The same turns and mirrors carry the whole set onto itself, and each row onto the other rows of its family. Which rows share a family with each named row? Give them in list order.
These 20 rows form 5 families of 4 rows each.
Z_636: [-22  18   0  24 -21   2  -6   6   0   4]
Z_851: [  9   5   3  -7 -27  -4  11  -4 -11 -15]
Z_576: [ -6  14  15  19  -6   3  -5 -13   8   1]
Z_479: [-27   5   5  15  -5  -6  -7  -5 -16   3]
Z_398: [-6 19 15 18 -4 -4 -9 -2  1 15]
Z_819: [-13   9  -2  26  -8   0   0  -9  -4  13]
Z_281: [-15  17   2  16 -11  -5   4 -10   6  17]
Z_333: [  1  12   3  -5 -20  -7  -2  10 -21 -22]
Z_343: [  4  18   4 -16 -23   2   2   3 -13 -19]
Z_830: [-14  -3  -2  -3 -12  -1  -1   2 -22 -19]
Z_38: [-19  21   0  20  -6   8 -10   0  -7  10]
Z_436: [-28   6   1  14 -15   1  -5  -5 -10  13]
Z_313: [  4  26   2  21 -10  -5   2 -14   3  10]
Z_104: [ 13  23   0  -5 -26  -8  10   4   1  -8]
Z_78: [ -8  10  -9  -6 -25 -10  10   0 -17 -21]
Z_288: [-12   8  -1  -8  -7  -2   0  -1 -19 -24]
Z_985: [ -2  18 -15  -6 -13  -6   7  -2 -24 -15]
Z_61: [ 12  17   5  -4 -28  -3   7  14  -7  -7]
Z_954: [  6   5   8 -16 -23 -11   9   4 -15   0]
Z_53: [  6  29   4  15 -18   3   2  -7   4  15]

The rest of the family of Z_61: Z_436, Z_313, Z_288
The rest of the family of Z_819: Z_281, Z_333, Z_343
The rest of the family of Z_479: Z_830, Z_104, Z_53

The same turns and mirrors carry the whole set onto itself, and each row onto the other rows of its family. Which rows share a family with each named row? Give them in list order.
These 18 rows form 3 families of 6 rows each.
Z_264: [ 13 -17  23  -6  -4   6 -13   2   3  14 -14   8  -2   3  -5   0   8  10
   1   1  17  -7  -3]
Z_484: [  8   1   9   7 -12   2 -11   5   0  19 -16   9   2  10  -9   1  13   6
   5  -1  12   3 -14]
Z_635: [  7   0  -5  -6  -4   5   4 -17  11  -5  25 -12 -10  -9   8  -5 -13  -2
   3  -1 -21   5  18]
Z_466: [ 11  21  -8   7  -3   7   4 -16   5  -5  17 -12  -5  -2   2   3 -13  -1
   3  -2 -17  19  15]
Z_300: [ -1 -11  -1  -4   2   6 -19  -2   9   8 -12   8   0  -3  -6   5  17   8
  -7  -2  16 -10  -5]
Z_423: [  5  10  -1  -9  -3  -1   7  -5   2  -4  26  -9  -1  -4  10   3 -27   4
   5   5 -13  12  23]
Z_127: [  6  21  -5   2  -8   4   6  -9   2  -1  22  -8  -2  -4   7   2 -23   3
   5   1 -15  19  17]
Z_137: [ 16  -6  22  -3  -1   4 -13   6   1  12 -18   8   3   8  -9   7   5  11
   3   3  22   0  -2]
Z_507: [  3   8  -4  -4 -10   3   7 -10   5   2  28  -8  -4  -8  12  -4 -21   2
   4   1 -19  13  17]
Z_837: [ 10  -6  17  -7  -2  -7 -11  15  -4  11 -16   6   6  15  -9  10   3   6
   5   7  20   0  -5]
Z_426: [  2  -9   2  -9   8   1 -18   5   5   3 -14   8   3   1  -7  12   9   8
  -6   2  23  -8   0]
Z_966: [ 10  10   0 -10   6  -1   5  -8   5 -14  18 -15  -2   1   6   9 -22   0
   3   5 -12  12  24]
Z_814: [ 15  -5  18   3  -8   9 -14   0   2  18 -15  10   0   2  -8   1  12   9
   3   0  18  -1  -9]
Z_16: [  2  14   1  -4   4 -12   7 -10  -7  -9  21 -18  -7  -1   9   7 -18   5
  10  12 -12  20   1]
Z_845: [  3 -21  16  -9 -10  -1 -11   9   3  17  -9   7  -1   7  -3  -4  11   7
   5   4  11 -10 -10]
Z_339: [  1   2  -1   1   3   5 -19   1   5   5 -16   8   4   0 -11  11  13   8
  -7  -2  20  -2  -5]
Z_809: [ -1  14  -3   3  -1  -8   4 -16  -4  -3  24 -16 -10  -6   9   0 -11   4
  10   8 -16  19  -5]
Z_263: [ -1   2   1  -7   1 -11   6 -12  -5  -4  29 -17 -10  -6  13  -1 -15   4
   9  12 -16  12  -1]

The rest of the family of Z_966: Z_484, Z_635, Z_466, Z_837, Z_845
The rest of the family of Z_507: Z_264, Z_423, Z_127, Z_137, Z_814

The same turns and mirrors carry the whole set onto itself, and each row onto the other rows of its family. Which rows share a family with each named row? Give them in list order.
These 30 rows form 5 families of 6 rows each.
Z_441: [  2  26  -8 -10   7 -13  27   3  -8   1   3  16  22   6   1 -18]
Z_447: [-13  16 -24 -17   0 -21 -11  21 -12  -4  14  -3   8   0 -15   3]
Z_964: [-11   4 -11 -10  20 -11 -13  32 -28  -9  10  -3   4   0 -23   2]
Z_725: [ -6  31 -18 -13  -9 -25   7   8  -4  -1  10   4  11   3  -7  -4]
Z_720: [  3  31   0  -3   4 -20  25   3 -13  -2   2  12  10  10  -3 -15]
Z_776: [-11  23 -16 -28  -6 -19   4   8  -6   4  -1  -1  23  -1  -4  -4]
Z_893: [  6  -6   5  -4  35  -5   2  35 -19  -9  -5   4   7   4  -1  -4]
Z_569: [ -7   2 -18 -11  27  -2  -9  39 -26 -10   9   2  16  -4 -12   1]
Z_838: [ -2   2  -9 -10  23  -1 -19  34 -23  -4  -3  -3  10   5  -7   2]
Z_296: [  0   6  -7  -8  24  -5 -21  36 -26  -5   8   5  14   0  -8   4]
Z_230: [ -8  17 -13 -23   2 -21  14   2   6  -3   0   1  26  -2  -7  -4]
Z_524: [-13  17 -15 -20   6 -14 -17  23 -13  -2   8   4  24  -8 -12   9]
Z_859: [  4  21  11   2  22 -10  23  12 -27  -4  -1  12   4  11  -8 -18]
Z_13: [ 10  15   3  -4  27  -4  28  14 -26  -3   1  17  18   8  -3 -23]
Z_312: [ 12  18   4  -4  23  -3  29  11 -20  -3  -7  -3  10  11   0 -19]
Z_36: [ 14   3   6  -3  29  -8  28  15 -14  -7  -5   5   7   7   2 -17]
Z_913: [-17   9 -13 -24   9 -18  -8  20   2  -7   1   1  26  -4  -8   8]
Z_335: [  1  29  -5 -18   2 -14  27   1 -11   3  -5  -3  19   8   1 -17]
Z_373: [-10  12 -29 -17   6  -9 -10  27  -8  -5  12   3  20  -4  -9   5]
Z_854: [  6  13  -4 -12  13 -15  32  -2  -1  -4  -2   4  17   4  -2 -17]
Z_12: [ 10   5   2   0  32   3   5  30 -28  -6  -8  -1   6   9  -3 -11]
Z_128: [  0  26  -6 -13   4  -7  31  -3  -7  -1   5   4  14   2  -6 -21]
Z_384: [ -8  25 -26 -17  -4 -15   8   9   1   0  11  11  25   2  -3  -5]
Z_489: [ -7   0  -5 -14  26  -9 -15  37 -12  -9  -1   4  17  -1  -6   7]
Z_847: [  4   2  -3  -3  38   1   9  32 -31 -10   3   9  15   3  -8 -12]
Z_661: [ 14  16   3   1  23   0  26  13 -19  -4   4   4   5   8  -3 -23]
Z_647: [-11  27 -15 -23  -6 -16   9   3  -5  -1   7   2  25  -6 -11  -4]
Z_478: [ -4   7   6   1  30  -5   4  28 -37  -8   1   5   4   5 -19 -10]
Z_952: [-11  10 -21 -23   5 -12 -18  24 -12   3   1  -2  21   0  -9   5]
Z_550: [ 12   6   3   3  33   2   0  31 -28  -6   4   5   3   6  -4 -12]

The rest of the family of Z_893: Z_230, Z_36, Z_913, Z_854, Z_489
The rest of the family of Z_776: Z_838, Z_312, Z_335, Z_12, Z_952
The rest of the family of Z_661: Z_296, Z_524, Z_128, Z_647, Z_550

The same turns and mirrors carry the whole set onto itself, and each row onto the other rows of its family. Which rows share a family with each named row? Give them in list order.
These 20 rows form 5 families of 4 rows each.
Z_926: [  5 -27   9  -1 -10 -12   4 -17  -7   4   7 -11  22   2  13]
Z_755: [  5 -26   5   0  -3  -5  11 -15 -13   6   2  -9  24   3  19]
Z_996: [-13   6   2 -14 -21  -5  -1   7   9   8  -4  16   4  14  -3]
Z_270: [  3   9   3 -27  -9  -4 -10 -13   2  15 -10  14  10 -15   4]
Z_468: [  1 -21   0  -1   5   0   1 -10   0 -14 -16 -16  15  18  10]
Z_702: [  3 -28   6  -7 -12  -4   4 -20 -19  10   3 -11  17   8  17]
Z_605: [ -4  14   3 -18 -15 -14  -9   8  10   4  -2  14   5   9   2]
Z_767: [ -3  15  -4 -27  -5  -1  -7  -5  -1  12  -8  16  12 -12   6]
Z_383: [  0 -20   4  -1  -2   2   6 -18 -12 -15 -14 -13   5  18   6]
Z_801: [ -5   5  -6 -21 -11 -17  -3  11   9   8  -6  19   6  19   6]
Z_955: [  9 -22   0 -12  -2 -13   1 -18 -17   1  12 -12  11   4  20]
Z_504: [ -2  10   1 -17  -8 -14   3   8  11   4  -9  24   3  14   8]
Z_611: [  4   8  -7 -24 -11  -9  -4 -13   8  15 -18  16  14 -11   7]
Z_286: [  3  13  -1 -21 -14  -2  -2 -13   0  15 -21  14  10  -9   9]
Z_291: [  0 -19  -1  -4  12   6   5 -12  -4 -17 -11  -9  11  15   7]
Z_687: [ -2   9   2 -18  -6 -10  -6   9  10   3   1  20   0  13   0]
Z_607: [-13 -18   6   5   2   4   0 -18  -3 -13 -11  -8   8  14  -2]
Z_679: [  8  11  -5 -35  -8  -8  -8  -8 -10   9 -15  10  11  -7   9]
Z_660: [  0 -33  -3  -9  -7  -9   6 -19 -16   3   4 -11  16   8  11]
Z_150: [ -1 -22  -1  -3   1   4  -2 -12 -10 -12 -15 -12   8  25   4]

The rest of the family of Z_755: Z_468, Z_504, Z_611
The rest of the family of Z_607: Z_996, Z_955, Z_679
The rest of the family of Z_926: Z_801, Z_286, Z_291

The same turns and mirrors carry the whole set onto itself, and each row onto the other rows of its family. Which rows share a family with each named row? Give them in list order.
These 30 rows form 5 families of 6 rows each.
Z_340: [ -8   4 -12  -6  12   2 -11  -2   0 -10]
Z_753: [ 19   5   8   1   3  22   8  -1  -9 -16]
Z_429: [  5  -1  -5 -10   0   1 -20 -17   6   7]
Z_142: [ 12 -22   8  -9 -11  -2  10   4   1   8]
Z_666: [ 20   6   9  -3   2  22   8   7 -10 -10]
Z_93: [ -5   3 -17  -8  13   7  -6   4   3  -3]
Z_147: [ 14  18   5   5 -14  11   1 -14 -16  -2]
Z_795: [ -2  -8  -3   7 -11 -16  15   0  -6   5]
Z_438: [ 10 -22  12  -3  -6 -11   8   2   1   5]
Z_942: [ 20   6   5   5 -14  16   2 -12 -19   7]
Z_417: [ 12 -24   8  -4 -11  -3  13  -2   4   2]
Z_244: [  5  -4 -10 -13   0   8 -21 -11   1  11]
Z_241: [  6  -7 -10  -9   3   6 -19 -17   5   6]
Z_559: [ -5 -11 -11   2 -17  -8  14  -4  -9   9]
Z_862: [ -2  -7  -9   2 -15  -8  19   4  -7   7]
Z_698: [ -7   7 -20  -1   9  10  -6  -1   1  -3]
Z_745: [ -5   1 -19  -4  13   4  -5  -4   6  -7]
Z_155: [ -5   5 -12  -7  14   0  -5  -2   7  -8]
Z_202: [  8 -25   5 -10  -5   0  11   5   2   1]
Z_594: [ 13 -19  13  -7 -12  -7  10  -2   5   3]
Z_377: [  1  -3  -3 -11   1   4 -24 -14  -1   3]
Z_56: [ 16   5   6   3   4  19  15   6 -12 -11]
Z_413: [ 16   8  14   5  -1  17   4   6  -7 -13]
Z_145: [ 16  14   0   4 -14  16   2  -8 -20   4]
Z_196: [ 19   8  14  -2   3  16   6   0  -6 -15]
Z_250: [ 16  12   2   6 -13  17   1 -16 -17  -2]
Z_822: [ -2  -4  -4   4 -14 -13  20  -2  -3   1]
Z_877: [  0 -10  -7   6 -17  -9  20  -4  -4   2]
Z_799: [ 14  14   8  11 -16  13  -2  -8 -15   0]
Z_937: [  8  -8  -5 -11   3  15 -21  -9   4   7]

The rest of the family of Z_155: Z_429, Z_147, Z_594, Z_196, Z_822
The rest of the family of Z_377: Z_340, Z_795, Z_438, Z_413, Z_799
The rest of the family of Z_937: Z_942, Z_559, Z_698, Z_202, Z_56
The rest of the family of Z_877: Z_753, Z_417, Z_241, Z_745, Z_250

The same turns and mirrors carry the whole set onto itself, and each row onto the other rows of its family. Which rows share a family with each named row? Give them in list order.
These 32 rows form 4 families of 8 rows each.
Z_298: [-14   0  -6  -7   7  -3   9  -9   1]
Z_188: [ -6  11   0  15 -11  -3 -20  -7 -37]
Z_472: [-26   3   1  12   6  -7   0  10 -14]
Z_205: [  6   2  -9  10   3 -23   0  -9 -21]
Z_75: [-15   9  -3 -13 -17   2   2   2 -10]
Z_836: [ -7   0  -4  11   3 -28  -6 -10 -10]
Z_453: [ -6  -5  -8  17  15   1 -13 -16 -10]
Z_750: [-12  11  -1  -3  -7  23  -4  -5 -26]
Z_375: [  1  11   1   0   8   1   9 -25 -12]
Z_537: [-11  -6  -2   8   4  13  -2 -15   0]
Z_899: [  3  14  -6 -12  -9   2   6  -1 -27]
Z_839: [  6   4 -17  -4  -1  -6   7 -20 -19]
Z_870: [  9  11  -3  -5  -4  -9   0   4 -29]
Z_953: [-28   0  -3  13   0   4 -10 -20  -7]
Z_374: [-21  -2  -9  11   3 -19   8   0 -12]
Z_275: [  1  11   5  -3  -7  13 -18 -17 -25]
Z_778: [-12  13  -8  13   2 -15 -13 -10 -40]
Z_141: [ -5   0  -1  20  12  -8 -12 -19 -28]
Z_884: [ -1  10   5  24  -8   0 -12 -16 -28]
Z_721: [-23  -3   0  20   6  -9 -16 -15  -9]
Z_527: [  7  13  -9  -3  -8   2 -11 -25 -19]
Z_595: [ -9  14  -3  -1  -9 -19  -8  -1 -38]
Z_314: [-20   2  -6   8 -12  -7 -20  10 -24]
Z_406: [-20   1 -11 -16   4  -5   1   0  -8]
Z_811: [-13  22  -2  -7 -17  -7   2   2 -22]
Z_97: [-23   2  -9   0  -4 -14  -7  14 -21]
Z_630: [-26   9   4  -1  -7  18 -11  -6 -15]
Z_461: [-7  3  0 -3 -5  9  1 -4  7]
Z_716: [-26   4  12  11  -3   0 -18   3 -18]
Z_427: [-17  13  13   2   0   8 -23  -8 -19]
Z_184: [ -3   2 -22   8  -1 -14  11  -6 -15]
Z_641: [  3   9   2   8   0   8  -3 -29 -14]

The rest of the family of Z_374: Z_75, Z_537, Z_839, Z_275, Z_141, Z_595, Z_716
The rest of the family of Z_836: Z_750, Z_375, Z_870, Z_953, Z_884, Z_314, Z_406
The rest of the family of Z_461: Z_472, Z_453, Z_778, Z_527, Z_811, Z_427, Z_184

